Which row each row swaps with, under one turn or mirror
The rows were stretched afterwards, more along some directions than others.
bava: [-13, -5, -1, -12, -1, 18, -3, 14, -12, 20, 8, -22, -1, -12, -5, 15, -5, -4, -7, -9]
doga: [1, 7, 16, -28, -18, 12, -5, -24, -25, 4, -6, -2, 4, -21, -3, 4, 15, -15, 1, 23]
Leb: [-1, -11, -1, -8, -6, -1, -19, -35, 6, 18, 8, -25, 4, -2, 2, 6, 2, 1, -13, 6]
nemam: [0, 9, 20, -15, 7, 9, 16, 3, 0, -17, 5, -51, -1, -14, -4, 2, -7, 0, -16, 19]
rilef: [-1, -8, 0, -8, -16, 10, -14, -27, -4, 21, 14, -19, 1, -7, 6, 14, 3, -8, -4, -6]
getis: [-6, 8, 8, -11, -1, 12, -13, 6, -18, -9, -15, -27, -15, -9, -17, -12, -6, -7, -4, 13]
tuta: [-8, -1, 8, -7, -11, -7, -10, -33, 0, -7, 5, -34, 2, 2, 8, -3, -8, -8, 2, 25]
bev: [-4, 7, 9, -20, -14, 9, -2, -17, -12, -11, -5, -9, 8, -12, -22, 4, 18, -11, -5, 9]
Limuk: [-1, -3, -2, -27, 4, 7, 10, -17, -11, -13, 15, -23, 12, -12, -2, 24, 10, -10, 6, 12]
vefel: [-3, 0, 18, -7, 22, 10, -16, -10, -2, 1, 3, -43, -2, -7, -20, 6, -18, -12, -12, 17]
bol: [-3, -4, -6, -7, -14, 12, 1, 6, -9, 13, -9, -2, 0, 7, 8, -1, 4, -6, -3, 10]
Tebe: [-5, -2, -15, -8, 7, 10, 6, -12, -4, 18, 8, -20, -5, -2, -10, 16, 10, -16, -10, 11]
Zukab: [4, -16, 10, -16, -3, 11, -3, 3, -9, -5, -14, -27, 1, -13, -17, -5, 12, -2, -11, 14]
nalon: [-16, 4, -9, -14, -1, 5, 12, 7, -13, 5, 6, -6, -2, -6, 18, 11, 4, -11, 8, 8]
valu: [-7, 6, 5, -12, 8, 6, 3, -14, 5, 8, 20, -32, 6, 2, 5, 25, -13, -12, -15, 26]
Vuvu: [2, -5, -7, -11, -16, 12, -1, -22, -15, 18, 1, -21, 1, -10, -10, 13, 12, -15, -8, 24]
gili: [3, -11, 16, -26, 4, 11, 2, 8, -11, -12, -5, -33, 2, -11, 20, 7, -14, 11, -3, -3]
Mema: [-20, 3, -8, -19, 11, 1, 0, -25, 1, 8, 22, -37, 12, -11, 3, 15, -1, -5, 8, 20]
zogig: [-15, 11, -3, -17, 9, 2, -11, -21, -8, -2, 1, -28, -1, -17, -10, -6, -4, -14, 10, 24]
Nizu: [-12, -1, 12, -17, 13, 3, 25, 8, -5, -14, -1, -22, 13, -7, -9, 16, 5, 0, -6, 22]
Div: [-5, -16, -10, -7, 6, 10, -4, 5, 1, 10, 1, -15, -4, 8, -10, 21, -4, -15, -8, 8]
lupi: [-20, 6, -1, -23, -10, 5, 8, -17, -16, 5, 2, -7, 14, -21, 3, 5, 24, -10, 6, 12]
mono: [3, -3, 12, -22, 4, 30, 1, 1, -19, 26, -2, -26, 12, -16, -3, 22, 4, -4, -15, 11]
Nozov: [-4, -4, 22, -10, 8, -1, 15, 8, -2, -10, -7, -19, 10, 5, 6, 12, -10, -8, -19, 29]
vav: [-11, 7, 24, -28, -7, 11, 12, 5, -17, -13, -8, -23, 16, -18, 10, 5, -7, -1, -2, 18]
motu: [0, 4, 22, -16, -6, 18, -11, -2, -14, 8, -2, -26, -2, -11, -12, 2, -11, -10, -16, -2]
vakal: [-18, 10, -5, -33, 11, 9, 1, -18, -15, -6, 10, -19, 13, -20, -10, 12, 19, -11, 14, 14]
tazug: [-27, 2, -8, 6, 23, -1, -9, -8, 11, 22, 16, -25, 10, 1, -13, 4, -12, -17, -9, 17]
Bilu: [1, -21, -7, -11, -7, 13, -22, -9, -5, 14, 5, -21, -4, 2, -11, 11, -6, -12, -5, 0]
Tig: [-9, 10, 0, -20, 5, 16, -2, -1, -6, 14, 22, -20, 5, -9, 7, 23, -9, -12, -14, 0]
Gumam: [-20, 1, -12, -16, 23, 13, 16, 17, -3, 13, 10, -26, 1, 2, 0, 18, 7, 2, 3, 4]
Nune: [-16, -5, 1, -16, 16, 11, 2, 16, -5, 9, 6, -22, 2, 7, 11, 19, -16, 10, -2, 0]
mufa: [-10, 4, 11, -8, -2, 20, 6, 14, -9, 19, -7, -19, 17, 0, 5, 6, -7, -4, -17, 21]
Mok: [-1, -1, 19, -3, 2, 2, -4, 1, -3, -12, 0, -43, -3, -6, -15, -2, -12, -2, -15, 22]
Pamo: [-1, -13, 21, -30, -18, 10, 15, -1, -20, -7, -14, -26, 16, -13, 14, 15, 2, 1, -7, 11]
fid: [-9, -7, -8, -17, -4, 1, -10, -29, -1, 12, 19, -10, -2, -1, -4, 3, 17, -11, -3, 0]
zozis: [-33, 14, 3, -22, 9, 6, 13, 7, -13, -4, -3, -17, 11, -12, -15, 3, 16, -2, 13, 16]
geno: [-11, 4, 7, -20, 11, 15, 4, 16, -11, 12, 7, -7, 10, -11, -4, 21, -8, -10, -15, -1]
Depaf: [-10, -25, -4, 3, 8, 2, -22, -13, 6, 20, 8, -12, 1, 12, -3, 19, -9, -8, -8, 3]
Bido: [-4, 3, 5, -5, -1, -8, 14, -6, -3, -18, 0, -32, -5, 1, 12, -3, -2, -6, 2, 35]
birur: [-16, -11, 11, -6, -3, -11, 0, -23, 5, 14, 3, -26, 17, 3, 13, 10, -10, -3, -8, 30]
vura: [-20, 3, -2, -23, 15, -2, -2, -13, -9, -15, 7, -37, 4, -10, -13, 6, 8, -3, 12, 11]
Telob: [-15, 16, 15, -22, 16, 15, 18, 19, -8, -6, 0, -29, 2, -16, -2, 9, 1, 1, -11, 14]
migon: [-1, 3, 8, -12, 6, 8, -3, -25, -3, 14, 11, -42, 3, -16, -20, 3, 11, -5, -14, 16]
vaze: [2, -7, 5, -14, 9, 11, 5, 15, -7, -4, -15, -19, 0, 0, -8, 6, 10, 1, -15, 26]
Kop: [1, 2, 10, -11, 15, 11, 11, 8, 1, -5, 4, -55, -2, -1, -9, 5, -10, 8, -10, 18]
larov: [5, -14, 21, -24, -11, 6, 3, -19, -7, -4, -7, -38, 12, -9, 20, 8, -11, 0, -7, 20]
mib: [3, 8, 3, -28, -20, 18, 6, -21, -23, 9, -7, -18, 15, -16, 7, 10, 10, -10, 1, 36]
povis: [-10, -3, -14, 4, 5, -11, -4, -22, 8, 7, 6, -8, 2, 4, -10, -4, 11, -17, -3, 27]
bifu: [5, -12, 19, -17, -18, 3, 10, -13, -3, -14, -6, -26, -4, -6, -5, -10, 12, -3, -10, 8]
tuk: [-20, -16, 7, -12, 18, 1, -11, -6, -2, 0, 0, -30, 4, -19, -14, -4, 1, -7, 10, 9]
nar: [-1, 2, 19, -4, -3, -6, -14, -30, -1, -9, 4, -25, 3, -14, -7, -7, 7, -7, -11, 17]
rugo: [-5, -15, 12, -8, 3, 12, 3, 6, -8, -1, -13, -14, 6, -3, -11, 7, 14, 3, -9, 14]
lebi: [2, -22, 11, -19, -15, 15, -11, -17, -13, 16, -1, -22, 17, -2, 11, 16, -2, -6, -1, 24]
Vof: [6, 10, 14, -13, -1, 15, 2, 7, -17, -9, -16, -18, -7, 3, -5, 0, 0, -7, -19, 24]
Karum: [0, -1, 3, -13, -1, 0, -8, -39, -2, 4, 6, -43, -11, -13, -9, -6, 8, -4, 9, 25]

tuta is swapped with lupi
fid is swapped with bifu
vav is swapped with Mema
Tebe is swapped with Vof
Bido is swapped with nalon
Tig is swapped with nemam
Nozov is swapped with Gumam

